128 stands for zero in the data rows.
Some points, one per row:
[125 209  35 190 130 188 180  82  44  75 121  85 188 158  45  72 168  90
  56  54 123]
[ 91  81  89 147 166 142 126 140 139 162 139  96 123 168 141 117 147 116
 113 133  93]
[ 97 112 101 151 141 143 113  76 143 117 151 175 103 161 131 104 124 186
 125 129 135]
[ 84 139  36 167 119 173 149 125 107 133 136 126 165 139 139  79 129 110
 116 129 157]
[123 143 123 117 122  71 157 133 117 157 123  88 154 130  97 102 111 112
 132 122 153]
[101 113 117 102 105  99 169 117 129 135 130 117 103  90 127 143 112 175
 131 144 148]
[144  94 154 138 144  73 131 134 125 156 152 141 158 125 160 114  98 153
 142 123 144]
[113 111 142 146 163 120 113  86 144 110 151 169 109 147 139  92 131 192
 135 118 125]
[ 98 101  66 140 122 171 143 141 133 130 136 131 123 104 144 123 125 136
 120 176 135]
[120 148 100 150 140 118 154  85  98 141 145 138 152 154 112 102 121 152
 115  96 154]
[ 59 177   0 178 112 210 171  89  90 120 132 129 163 156 100  73 146  98
 101 133 172]
[ 97  94 166  83 131  99 152 127 146 170 101  74  65  68 149 131  90 147
 141 186 156]
[153  28 227 113 181  53  80 195 183 190 152 127 105 135 226 155 116 133
 180 151  72]
[163 123 216  81 125 103 115 165 174 126 115 149  93 106 168 157 137 137
 151 138  99]
[175  42 255 127 161  11  96 169 153 180 154 151 159  99 208 123  75 165
 187 143 129]
[125 209  33 196 126 193 190 103  23  61 109  71 213 135  46  68 181  84
  50  46 115]
[104 108  88 160 138 150 118 139 143 143 139 143 160 130 171  71 120 103
 141 158 144]
[ 98 168  51 139 110 186 176  91 109 103 129 136 125 139  71 147 149 161
  90 125 134]
[ 91 195  14 171  97 168 187 112  42 130 126  79 193 161  77 109 166  88
  81  67 147]
[ 89 123  60 126 117 162 148 124 144 137 132 146 113 134 127 132 136 141
 124 168 138]
[120 164 112  90  83 161 141 111 148 103 116 159  81 117  84 179 140 160
 127 158 143]
[ 97 138 100 141 128 169 123  69 123 122 129 126 110 133 100 120 110 141
 112 142 153]
[222  22 255  84 163   0  69 247 162 185 142 125 155  79 255 159  92 118
 211 131  87]
[133 154 102 126 125 137 114 148 106 132 115  80 137 147 129 115 147  63
 114 106 111]
[136 159 128 133 121 182 116 130 129  85 117 143 117 132 119 140 158 115
 113 125 105]
[103 121 122 136 124 140 124 104 132 124 132 142 110 113 122 139 110 147
 127 146 146]
[120 183  67 136 107 209 145 111 111  79 118 136 132 134  91 130 166 114
  93 115 122]
[170 103 230  98 128 103  95 164 168 120 118 147  98 101 181 153 129 128
 151 139  91]
[136  45 209 100 148  71 118 173 190 175 137 149 104  96 207 139  91 166
 174 184 129]
Here are 10 more points, each followed by its number:
[ 85  98 126  80 123 124 151 114 150 157 111  88  61  77 129 136  95 159
 145 198 163] 0
[127 155 106 130 118 186 148 112  89 110 119 113 128 127 113 158 151 127
  92 106 123] 1
[107 136 131 126 116  93 113 102 123 150 131 105 111 133 124 133 110 106
 137 115 146] 2
[199  74 199 138 190  38  83  98 157 120 142 149 132 152 130  53  74 168
 134 107 108] 3
[141 202 107 136 114 193 158  86  66  77  97 114 143  97  70  97 133 119
  88 106 155] 4
[213  99 235 144 166  82 101 185 103 100 117 110 178 100 164 111 137 105
 132  83  70] 5
[ 75 101 111  91 105 137 163 106 131 153 109  75  72  76 116 144  95 145
 130 176 169] 6
[147 151  85 119 122 139 114 128 119 132 111  83 138 156 101 112 129  69
 118 130 121] 7
[186  56 255 146 172  33 101 189 120 144 143 125 164  75 209 122  92 131
 171 118 106] 8
[115 177  86 124  99 179 160 112 117 106 114 127 121 120 106 149 160 122
  97 119 128] 9
Which of these numbered points is nearest to each point below, ignoring the direction in which the first points spread most? Its number follows each.
[190 128 225 110 125 101 108 148 117 101 109 138 132  69 142 134  93 123
 144 131 141] > 4
[ 73 106  91 100 124 159 153 101 137 149 104  81  66  82 108 130  99 143
 121 194 168] > 0
[202  28 255 103 188   9  28 200 195 149 145 159 109 139 224 135 108 123
 205 130  65] > 7
[145 125 161 137 121  80 134 176  81 152 137 111 188 117 150 135 141 101
 143 101 126] > 8
[247  40 255  72 175  38   3 232 216 156 123 205 109 112 236 200  97 101
 223 162  85] > 7
[ 99  66 169  85 141  87 136 133 154 165 122  92  63  62 166 130  73 155
 158 199 156] > 0
[177 144 179 136 129 179  63 149 138 109 110 170 137 147 117 175 151  81
 126 125 106] > 1
[ 52 197   0 127  74 211 206  69  81 105 119  96 110 136  34 146 150 150
  62 123 164] > 6
[152  75 195 136 173  77  61 131 155 129 149 140 127 166 149 101 118 127
 155 115  97] > 3
[186 119 231 103 144 119  75 167 159 130 120 170 132 132 150 172 129  96
 159 128 108] > 1
[111 145 108 121 120 114 116  99 122 140 135 119 112 139 114 131 120 117
 138 120 147] > 2
Now 10 new points, numbered from 0 again:
[178  48 230  97 155  36  59 160 195 157 144 157  94 159 172 135  99 174
 178 144  94] 0
[111 104  96 150 128 125 125 149 142 153 151 157 164 130 165  96 112 120
 150 159 154] 1
[ 75 190  15 150 100 124 191  83  62 122 107  57 169 145  30  81 131  91
  81  88 169] 2
[170 146 156 126 133 133 119 162 120 110 122 124 146 120 140 126 150  90
 131 112  98] 3
[134  50 157 124 167  82  95 171 172 177 149 118 112 146 191 137 130 127
 154 147  80] 4
[195 128 223 110 135 136  64 165 149 130 116 178 127 146 132 184 139  95
 155 124 110] 5
[162  47 255  84 147  52  85 176 192 157 130 149  82  70 213 163  81 150
 186 175 124] 6
[111 134  80 165 144 125  97  97 126 127 151 134 136 180 113 103 141 121
 121 103 118] 7
[149 162 147 124 129 142  81 131 139  97 116 144 126 164  99 126 147  87
 133 108 107] 8
[165  34 249  93 166  61  90 183 206 163 130 172  92  96 229 136 104 155
 194 183 106] 9
The same question for these:
[103 171  69 122 110  86 182 110  94 137 125  81 157 136  80  95 122 113
 113  99 155] > 2
[ 68 221   0 154  99 176 192  69  73 116 122 102 171 174   5  88 156 102
  77  94 177] > 2
[ 89 194   0 159  99 210 141  41  87 105 135 134 130 193  28 143 156 141
  76  97 149] > 0
[ 94 223   9 168 100 255 132  85  82  92 113 143 165 168  30 147 174  71
  69 105 153] > 5
[104 157  80 109  88 152 161  94 106 118 121 108  99 120  79 148 130 158
 101 124 142] > 6
[143  31 197 107 181  52 102 197 171 181 145 101 101 139 210 136 116 133
 168 147  75] > 4
[153  25 232  99 159  72 104 186 197 176 134 154 105  89 227 145  85 154
 183 194 116] > 9
[151  57 203 120 158  57  98 182 200 182 153 177 141 123 240 110  85 131
 198 174 137] > 1
[180 128 222 106 142 101  60 152 165 118 110 139 102 144 140 140 128  94
 159 116  98] > 8
[ 94 241  22 140  97 194 134  70 107  94 116 132 126 184  25 118 168  97
 100  87 140] > 8
[124 100 174 113 133 104 128 127 140 149 129 129 104  91 144 152  98 164
 139 151 146] > 6
